A =
64,39,49,53,37,52,46,41,48,30,45,63,44,64
54,52,74,39,54,57,38,46,41,52,40,52,34,32
48,53,36,19,61,41,37,70,48,79,57,39,54,26
73,46,44,60,21,73,78,41,61,36,43,78,55,40
43,53,47,43,58,51,51,57,38,67,50,39,51,21
99,34,65,63,13,66,76,32,30,40,38,41,57,38
49,34,45,27,85,37,43,55,63,89,76,45,69,28
60,37,26,40,57,55,53,16,51,51,47,34,54,27
44,50,23,59,50,43,70,42,54,44,64,39,86,73
Counting starts at 0.
The entry in row 2 and column 1 is 53
Report the entry at row 0, column 1.
39
Report the entry directly below the smallest entry.
85
Report the top entry of the column that holds the smallest entry.
37
Report the entry at row 0, column 0.
64
Report the entry in the bottom-right corner.
73
Report the bottom-left entry.
44
The entry just right of the smallest entry: 66
Report the entry in row 0 and column 2.
49
Report the entry in row 2 and column 0.
48
Report the entry in row 2 and column 2.
36
The top-right entry is 64
Report the entry at row 1, column 0.
54
The entry just right of the largest entry -> 34
The entry directly below 19 -> 60
Report the entry directly above the smallest entry.
58
Report the bottom entry of the column that holds the smallest entry.
50
The entry directly above the largest entry: 43
Report the largest entry.
99

Questions about the array below.
1) Report the entry in the top-left corner.
2) Report the minimum.
3) Report the second entry on the diagonal from the top-right corner.
4) Report the entry just left of the centre entry.
5) Report the entry in the bottom-right corner.
6) Report the 2nd entry on the main diagonal.
7) Report the entry in the bottom-left corner.
8) Report the entry just right of -27.
-3	2	16	-7	2	43	9	6	3	-23	-5	-1	-3	-22	26
10	-42	-35	-3	-43	-14	-6	-22	21	14	-3	20	-17	11	-16
-37	15	1	21	-2	6	-15	-33	-34	-8	3	-14	-5	-14	-13
14	19	-16	12	13	15	-36	-11	-2	-2	-4	25	14	-21	19
10	4	-13	14	3	-56	-11	6	-3	30	6	7	14	27	-30
28	-21	-21	7	-27	18	-17	3	27	0	-10	44	6	-15	17
-1	24	-13	-9	36	-44	-15	-16	-17	23	12	-23	0	25	-20
1	27	29	4	30	1	10	30	-8	-5	2	-9	18	-1	9
5	-6	-14	-40	18	-15	10	-16	8	10	7	-28	-23	23	-4
3	-24	13	10	-34	31	16	19	17	-16	-10	22	2	-17	12
-3	16	36	30	4	-11	15	45	-9	-1	-1	7	30	1	-6
-13	-5	15	16	-11	-37	20	17	-9	12	5	-10	6	22	-31
9	34	-16	6	32	9	-41	-17	-12	1	0	12	14	-18	18
2	8	36	27	-2	-12	20	51	-2	0	-2	10	29	4	-6
-10	19	-19	7	14	-1	-32	-35	-20	3	3	-2	-1	-10	-2
1) -3
2) -56
3) 11
4) 10
5) -2
6) -42
7) -10
8) 18

Questions about the row below.
1) What is the smallest entry?
2) What is the entry just left of 780?
3) What is the entry just left of 839?
4) What is the entry just right of 333?
array([732,  63, 578, 571, 883, 839, 780, 333, 695, 140])
1) 63
2) 839
3) 883
4) 695

M =
[[  39.699   67.926   90.972  106.095  127.504  -15.289  162.324]
 [ 240.499  -35.117  153.259   62.970   87.674  204.386  102.982]
 [  47.172   43.248   10.852   13.433   42.117   19.283   67.796]
 [ 168.769   68.283  196.801  -97.170  139.204  -42.133  108.568]
 [ 155.808   99.009  214.845   54.488   95.435    4.180   96.921]
 [-105.224  107.934 -237.880  106.765   35.932  160.110   24.314]
 [  49.609  135.061   38.675   42.907   47.108  105.509   30.826]]
The top entry of the column that holds the smallest entry -> 90.972
Read off the second entry on the diagonal from the top-right corner.
204.386
The bottom entry of the column that holds the smallest entry -> 38.675
The last entry in the row that holds the smallest entry is 24.314
The entry directly above 240.499 -> 39.699
Read off the 3rd entry on the main diagonal.
10.852
The last entry, reading row by row -> 30.826
Read off the bottom-left entry.
49.609
The second largest entry: 214.845
The smallest entry in the first row is -15.289
The centre entry: -97.170
Read off the entry in the top-right corner.
162.324
The entry directly above 35.932 is 95.435
Read off the second entry, reading row by row.
67.926
The last entry in the row that holds the largest entry: 102.982
Read off the first entry in the row that holds the smallest entry.
-105.224
The entry just left of 24.314 -> 160.110
Read off the minimum.
-237.880
The fourth entry from the end, reading row by row -> 42.907
Read off the entry just right of 153.259.
62.970
The entry just right of 10.852 is 13.433
Read off the entry directly below the largest entry.
47.172
Read off the entry directly above 10.852.
153.259
The entry directly below -42.133 is 4.180
Read off the entry just right of the smallest entry.
106.765
The 3rd-last entry, reading row by row is 47.108
Read off the entry just right of 47.172.
43.248
The entry just right of the centre entry -> 139.204
Read off the largest entry in the last row.
135.061
Read off the entry just left of -237.880.
107.934
